In the data rows, the value 128 means zero.
Here are some points:
[113 205  78  65 145 107 143 154 145 120 199 116]
[125 134 133  61 144 153 100 255 127 133 110 106]
[137  97 123 187 109 115 112  83 128 115  71 171]
[119 191 104  65 162 104 134 186 138 115 206 113]
[139  95 117 109 113 102 169  80 140 125 133 147]
[109 198 123  63 138  89 153  63 129 136 164  88]
[100 246   6  62 123 117 116 159 124 134 154  85]
[128 128  78  60 183  97 225  74 154 132 255 102]
[134  95 108 143 116 111 157  72 129 118 108 145]
[129 105 177 255 104 175  99  75 117 134  84 157]
[130 107 121 122 109 108 153  78 142 126 111 152]
[129 125 123  57 141 155  99 255 115 132  86 102]
[131 101 129  83 134 135 100 168 127 130 113 102]
[121 199  39  59 141 131 113  91 138 122  91 140]
[112 198 100  57 146 103 169 122 149 134 235 103]
[113 185 121  55 141  95 163 141 137 137 231  85]
[128 138  93  69 187 114 206  80 162 123 255 122]
Then 14 other points, each followed by its number:
[135 123 128  64 120 180  92 255 115 133  64 122] 0
[143  68 189 228 105 134  96  81 119 125  79 158] 1
[141  74 185 255 109 166  93  84 116 117  74 165] 2
[142  64 176 196 106 104 130  83 130 117  77 162] 3
[126 143 104  63 191 107 199  79 159 125 255 113] 4
[145  57 191 231 109 152  98  86 119 118  79 149] 5
[121 157 134  49 134 155 107 255 108 151  98  83] 6
[130 126  83  66 199 117 200  84 161 110 255 122] 7
[137 109 107 144 101  92 127  83 130 124  83 153] 8
[111 197  91  58 136 103 143 155 144 126 198 109] 9
[108 219  54  71 117 137  98  79 127 160  80 141] 10
[140  91 121 174 111 119 119  88 134 112  69 171] 11
[117 158 132  58 114 121 129 138 131 132 147  88] 12
[138  89 133 165 103 111 145  82 136 122  85 166] 13
Which three of these numbered points are nearest to each point below, looking only along the 3 directions in which the first points spread most? Their numbers follow each, nearest first.
[127 147  88  59 156  98 204  79 151 118 255 107] > 4 7 9
[118 178 128  94 123 139  95  83 128 139  72 149] > 8 10 11
[110 181 140  59 131 145 107 255 106 154 108  81] > 6 0 12
[112 196 101  58 133  94 153 128 133 130 206  87] > 9 12 4
[126 124 125  54 143 151 103 255 125 126 106  98] > 6 0 12
[133 118 137  56 125 171  95 255 122 136  76 123] > 0 6 12
[136  89 167 255 111 147 101  73 105 123  90 146] > 1 3 2
[138 103 118 163  99 114 113  89 132 118  66 182] > 11 8 13
